One turn moves each row of this set onto another row. After a few examples, where does it send each row asked below?
z_568: -171 183 -127 -199 -119 119 41 49 -26 65 159 -177 -74 294 -97 150 334 154 -60 80 225 -152 2
z_966: -212 147 -114 -98 -164 -26 5 125 -76 -54 158 -402 -122 -24 252 164 -178 167 49 74 -45 8 -95
z_595: -163 26 24 141 66 -124 60 38 147 -31 94 141 -21 -130 238 -244 -113 233 119 39 -302 58 152
z_327: -90 -96 25 -94 -17 -3 125 135 190 155 197 11 -147 121 42 53 -58 -169 -144 -348 230 -110 -144
z_155: -163 100 -131 -62 -80 -39 10 -112 -81 -31 38 -412 -50 -109 315 159 -202 105 101 122 7 -36 50
z_711: -162 129 -144 -190 -16 105 42 -188 -13 113 45 -192 9 224 -20 140 310 105 6 126 267 -186 156
z_760: -53 -65 27 -52 44 107 -25 315 -86 -23 -310 179 166 -50 -225 -156 -254 -14 -2 83 -118 24 162
z_852: -123 86 172 27 174 -79 6 9 31 -15 71 121 -30 -78 184 -179 -122 348 98 9 -321 65 130
z_944: -15 -123 73 -23 -20 7 104 189 180 114 114 96 -133 -6 5 -24 -186 -192 -143 -365 180 -83 -148
z_691: -134 36 -60 -72 -104 -99 78 -52 -201 -37 89 -358 -129 11 306 193 -194 192 31 116 -56 60 -3
z_216: 293 209 -50 70 -158 159 30 -141 -72 -136 -172 131 -14 -72 -176 -4 166 -49 -56 91 200 -202 86
z_90: -62 -72 100 -37 -21 209 -95 338 -25 18 -167 164 92 -124 -338 -195 -230 136 -32 6 35 -11 63
z_175: -100 -71 92 -40 63 -33 102 153 257 144 205 99 -141 35 87 -55 -116 -110 -103 -379 92 -79 -131
z_136: -190 200 109 12 104 -5 -61 190 150 -47 123 62 -35 -131 127 -211 -130 309 114 -30 -311 20 23
z_735: -215 171 28 -40 185 -94 4 167 88 -38 2 69 54 5 203 -153 -102 168 135 51 -414 40 136
z_337: 304 -43 -21 -62 -266 101 66 1 -70 -168 -122 53 -40 -12 -234 -4 140 -189 -171 166 148 -191 21
z_29: -45 55 -85 -234 -103 -4 89 -124 60 -13 177 -172 -84 262 34 92 421 -2 -75 186 77 -205 69
z_366: -245 -127 -62 -225 -81 -95 30 31 -6 -1 137 -429 -58 14 266 96 -140 40 18 189 -103 -23 36
z_21: 264 221 -75 23 -135 98 86 98 -112 -176 -210 243 17 88 -218 -8 186 -125 -89 109 18 -144 72
z_185: -44 -115 75 -18 61 194 -92 94 -25 53 -282 124 161 -182 -261 -187 -239 81 15 57 104 -45 205
z_419: -8 -236 157 -123 56 125 -44 176 88 21 -156 213 116 -73 -293 -289 -69 21 -64 108 -57 -72 176
z_226: 2 -188 157 -29 36 130 -20 164 -149 42 -230 192 96 -74 -279 -160 -252 176 -51 42 32 46 155
z_222: 260 232 -30 49 -246 183 24 107 -74 -167 -73 153 -75 -6 -272 3 175 3 -119 40 166 -162 -60
z_169: -37 -5 145 -16 61 -100 -21 69 159 -127 73 32 -28 -212 201 -244 -161 106 69 81 -393 -15 69
z_642: 36 -24 58 -6 -32 -7 131 112 213 84 172 132 -168 54 26 -5 -18 -188 -152 -366 184 -131 -156
z_292: -125 58 -62 -191 -44 49 110 -126 -137 103 95 -128 -70 349 -46 180 314 199 -68 119 212 -92 112
z_219: -142 142 -197 -229 -55 65 100 42 -95 48 -15 -117 23 376 -71 181 320 -17 -52 163 131 -131 119
z_893: -83 -253 24 64 -16 93 27 193 -12 74 -192 250 116 -82 -250 -248 -192 94 -19 72 51 37 221
z_359: 277 28 -122 164 -285 65 143 -25 -90 -134 -116 221 -58 2 -181 -25 152 -76 -110 110 198 -117 78
z_317: -161 23 -206 -78 -123 -1 161 -107 -6 103 138 -77 -59 312 4 97 378 100 -39 142 230 -117 146
z_193: -236 -70 -198 -1 -178 -133 125 -7 -85 3 114 -338 -89 3 325 130 -176 102 57 147 -6 46 59
z_907: -41 -40 32 -27 -35 -53 132 120 187 86 213 -7 -188 15 158 47 -144 -169 -117 -355 131 -89 -180
z_737: -164 162 -188 -111 -101 -109 83 80 -140 -89 22 -345 -50 89 309 214 -110 -1 56 157 -149 2 13
z_577: 341 132 30 66 -180 99 97 -77 -187 -150 -122 204 -92 41 -200 28 169 42 -127 78 145 -108 37
z_752: -156 165 91 35 192 -15 -60 -59 159 -7 12 60 42 -192 190 -222 -116 253 166 17 -258 -30 171

z_169 moves to -> z_366
z_292 moves to -> z_577
z_907 moves to -> z_327
Now find these:
z_185 moves to -> z_752
z_568 moves to -> z_222
z_737 moves to -> z_219
z_893 moves to -> z_595

One turn moves each row of this set onto another row. After a few examples, where does it send each row asked below?
z_18: 2 -3 -141 236 -213 -74 101 322 140 24 -422 14 -12
z_173: -101 11 23 -142 -250 -184 -158 93 -155 -18 21 -163 85
z_143: -134 184 -41 175 98 20 -30 41 -72 219 92 -232 -13
z_230: -124 10 -29 281 -68 -196 5 -272 -56 262 -140 128 -154
z_847: 37 -132 77 63 -395 -27 151 64 139 71 -317 243 -96
z_393: 14 -193 70 365 52 -23 -84 49 -207 -18 1 7 -249
z_915: 84 -43 -82 -1 -170 73 4 172 331 -65 26 -144 142
z_280: 70 -100 187 77 -175 -142 -84 -155 -330 -22 -96 -101 65
z_72: 6 246 -23 74 -30 50 -34 -71 216 281 -401 125 -64
z_517: 11 -56 -44 -75 -46 -112 -259 -182 -225 54 -88 -150 -50
z_83: -40 -22 56 126 -90 102 21 -291 53 -135 -208 -196 198
z_459: 93 -258 -72 85 -370 119 70 -33 155 7 -214 222 -109
z_608: -52 39 61 56 -352 -7 -153 -114 155 -264 -53 103 -88
z_137: -202 -10 -151 157 101 157 -207 -40 289 63 -19 -21 51
z_736: 104 62 28 -138 -222 149 -11 233 186 -15 -27 -14 132
z_779: -108 132 65 -23 -222 287 -176 225 148 -23 -202 89 -83
z_51: 44 233 117 -49 -225 -112 -56 -18 -12 -110 -83 -237 171
z_528: -132 -35 214 77 -132 10 76 187 236 180 -160 -313 -147
z_682: -85 7 -23 120 226 27 -127 -44 -33 128 -14 -325 28
z_751: -94 93 -69 148 -315 211 -20 47 132 -58 -457 -1 -151
z_997: 109 32 151 217 -309 -144 128 -35 22 18 93 151 -190
z_84: -138 -266 106 226 -170 -98 174 55 -119 -17 28 -221 -2
z_455: 119 -53 -218 308 -8 -44 -10 29 113 60 -506 45 -121
z_170: 79 -157 -19 146 27 -123 -189 159 -267 145 107 -50 -41
z_339: 167 -84 -250 168 148 -101 -177 130 81 180 -229 -120 -185
z_829: 96 -209 186 127 21 72 -67 -196 -64 127 -227 191 175
z_718: 227 131 164 12 16 -111 -21 54 142 169 52 18 209
z_44: -76 43 90 269 69 -198 -101 -34 204 153 -428 185 8
z_654: 73 -90 268 104 106 44 -165 -83 -153 -27 -136 -256 -2
z_56: 34 -63 -227 218 181 -92 -298 -84 -35 182 -127 62 -37
z_909: -277 -197 49 261 -154 -124 8 -193 318 10 -260 -54 -91
z_815: -38 69 0 84 -481 -75 58 152 137 -200 -123 -76 -66
z_886: -144 -140 -23 352 52 -124 2 -204 -108 159 -204 13 -236
z_189: 18 -111 43 44 -83 -241 42 216 170 424 -101 57 -90
z_810: -101 256 -71 60 -279 84 28 191 23 -70 -360 -22 136
z_334: -51 -11 -65 192 17 -204 47 278 171 317 -87 3 -227
z_609: -40 -51 -77 123 -48 53 -90 293 273 189 -452 -96 -59
z_957: 108 -307 -133 118 -16 -206 -198 -19 -144 112 -98 -85 -217
z_870: -18 -40 22 19 -188 134 -76 -286 -12 -208 -119 4 159
z_466: -69 -325 86 95 -142 -179 59 53 -22 -108 106 -171 68
z_668: -23 231 159 156 -163 238 38 -161 1 113 -160 -95 -231
z_428: -137 -143 205 117 -173 -7 -10 289 136 166 -428 133 -62
z_864: -2 83 -93 347 184 -183 -153 165 146 121 3 79 -123
z_429: -35 -278 -144 267 -8 -267 -108 54 162 200 -380 105 -102
z_421: 47 -97 243 -26 -151 -228 -126 42 146 -163 5 -226 52
z_986: 112 85 -21 -51 -39 210 -111 -63 146 325 -334 98 -20
z_180: -167 79 1 27 -423 -79 -28 0 -146 -133 -205 18 91
z_904: -70 -377 14 182 -56 93 -38 220 49 117 54 137 23

z_904 moves to -> z_528
z_459 moves to -> z_84
Now find these:
z_654 moves to -> z_44
z_609 moves to -> z_51
z_736 moves to -> z_682
z_173 moves to -> z_339

One turn moves each row of this set onto another row. After a few examples, where does it send each row asked below?
z_108: 212 37 283 102 -368 -264 9 178 400 -285 175 -86 -6 192 -243 94 147 -215 152 0 -240 -96 107 193 111
z_588: 20 -236 480 179 179 -32 342 223 104 -82 335 329 143 -5 -247 -153 75 66 65 -113 -271 -327 -58 9 170
z_59: 70 284 210 328 96 -60 109 -31 -144 9 246 106 -159 -2 -115 -187 101 14 112 -182 6 -333 4 -14 233
z_940: -37 -76 463 281 123 -6 231 -56 289 139 159 243 12 6 277 -219 37 -93 25 89 15 135 103 182 159
z_672: 288 18 329 115 142 -102 146 -94 376 -341 249 203 2 137 -74 -224 -6 -479 29 -283 -325 89 -43 35 -64
z_202: 29 289 235 300 82 3 120 16 -119 -64 331 -52 -251 0 -170 -51 108 70 170 -250 -50 -249 -79 -67 138
z_640: 44 134 328 342 142 -110 -50 102 214 -93 516 82 -71 226 80 262 -113 109 19 -79 -511 -14 -220 -108 -34
z_62: -17 -368 114 116 -136 -160 186 148 27 57 220 261 -95 3 -33 107 -12 -98 47 -217 -317 -271 107 143 -114
z_74: 58 -83 663 228 350 -182 149 183 140 67 404 210 238 178 -185 -222 57 -3 -39 -221 -320 -130 -47 31 147
z_481: 212 155 136 223 45 -184 177 -90 197 -235 184 164 106 -112 -196 4 57 -225 183 -384 -68 -108 143 269 214
z_199: -102 -68 614 164 270 -190 180 87 52 110 275 129 160 80 -48 -120 59 -304 -35 -236 -458 -75 107 199 49
z_806: 234 -113 283 14 47 -257 81 -122 288 105 152 167 -108 99 134 -18 -3 3 214 78 199 47 155 -63 -140
z_35: 155 -217 168 202 127 -159 52 302 169 -60 387 274 118 10 -142 10 -72 131 -30 54 -230 -368 -133 -120 11
z_213: 205 -88 344 18 46 -147 106 -90 283 137 38 129 -120 142 122 -56 -64 -49 224 62 239 108 110 17 -106
z_491: 47 -2 220 340 -47 -31 109 81 120 -60 475 171 -187 177 -2 298 -31 297 136 -248 -352 -112 -144 -50 48
z_470: 165 179 263 277 -323 -152 -16 253 216 -106 154 -132 -111 200 -265 77 131 33 210 52 -98 -229 50 81 291
z_969: 206 -11 291 41 131 -265 21 -91 300 68 147 122 -15 64 157 -12 -46 -41 177 203 206 35 121 -73 -102
z_809: 230 3 411 139 -276 -228 -89 147 383 -159 262 -107 -193 422 -102 -77 165 -299 94 3 -416 15 42 -67 -31
z_519: 124 152 406 190 183 25 50 3 55 -155 423 10 -322 217 -53 -235 79 -150 27 -189 -293 -54 -218 -288 -120
z_206: 212 7 451 83 -317 -237 -56 157 379 -203 255 -101 -171 388 -118 -99 149 -304 42 30 -397 -9 22 5 -50
z_566: 13 -19 421 306 199 -135 161 -59 344 93 278 265 121 -37 270 -202 62 -28 12 119 9 98 100 97 168
z_167: -23 118 359 286 74 18 42 115 276 -150 277 41 -58 190 50 328 -218 -94 54 -149 -507 143 -192 150 -29
z_615: 172 4 336 43 128 -166 58 -53 299 93 42 78 -43 95 122 -38 -120 -87 177 183 222 84 76 16 -78
z_501: 14 -199 403 240 32 -28 303 -72 318 98 206 327 -45 24 243 -224 81 -39 60 27 15 101 119 113 103
z_88: 209 57 233 169 -339 -251 -16 180 418 -268 180 -70 -26 158 -203 125 143 -257 197 -2 -294 -68 135 139 136
z_197: -27 -14 241 288 -107 82 194 80 182 -118 255 122 -156 159 -48 396 -143 82 175 -308 -364 29 -115 214 37
z_33: 162 131 471 192 -287 -168 -91 219 153 -11 277 -158 -247 431 -162 -168 180 -32 48 79 -223 -168 -43 -86 89
z_294: 78 -168 380 262 113 -143 223 -96 379 52 324 366 60 -32 257 -210 124 30 53 49 3 58 135 48 141
z_866: -14 -151 410 187 71 -132 39 163 80 231 73 62 -8 252 -36 36 -134 -251 -50 -359 -344 56 47 308 -88
z_20: 174 169 310 229 -334 -194 -31 243 186 -111 186 -126 -101 228 -286 14 177 55 163 35 -65 -257 56 113 255
z_564: 154 -11 478 251 320 -124 -99 318 213 108 242 55 219 251 -140 -56 -202 -30 -143 -83 -235 -41 -210 78 29
z_331: -162 -224 434 109 64 -47 358 116 23 -38 193 273 66 -65 -131 -46 66 -227 69 -136 -409 -256 104 189 61
z_982: 228 80 327 95 146 -96 123 -49 342 -395 335 40 -49 86 -123 -47 17 -408 103 -347 -368 143 -93 -16 -131
z_80: 162 149 405 210 193 22 87 -34 43 -77 319 142 -263 242 6 -401 39 -222 -58 -87 -250 -139 -152 -252 -42
z_353: 175 125 440 271 -273 -126 -92 218 177 6 247 -150 -295 456 -167 -147 160 -28 101 44 -224 -132 -45 -137 133
z_526: 137 214 168 213 47 -112 165 -20 165 -290 252 3 13 -133 -221 158 59 -181 226 -399 -118 -59 50 209 136

z_470 moves to -> z_88
z_294 moves to -> z_501
z_80 moves to -> z_59
Now find these:
z_866 moves to -> z_564
z_202 moves to -> z_526
z_33 moves to -> z_20
z_491 moves to -> z_197
z_806 moves to -> z_213
z_74 moves to -> z_588

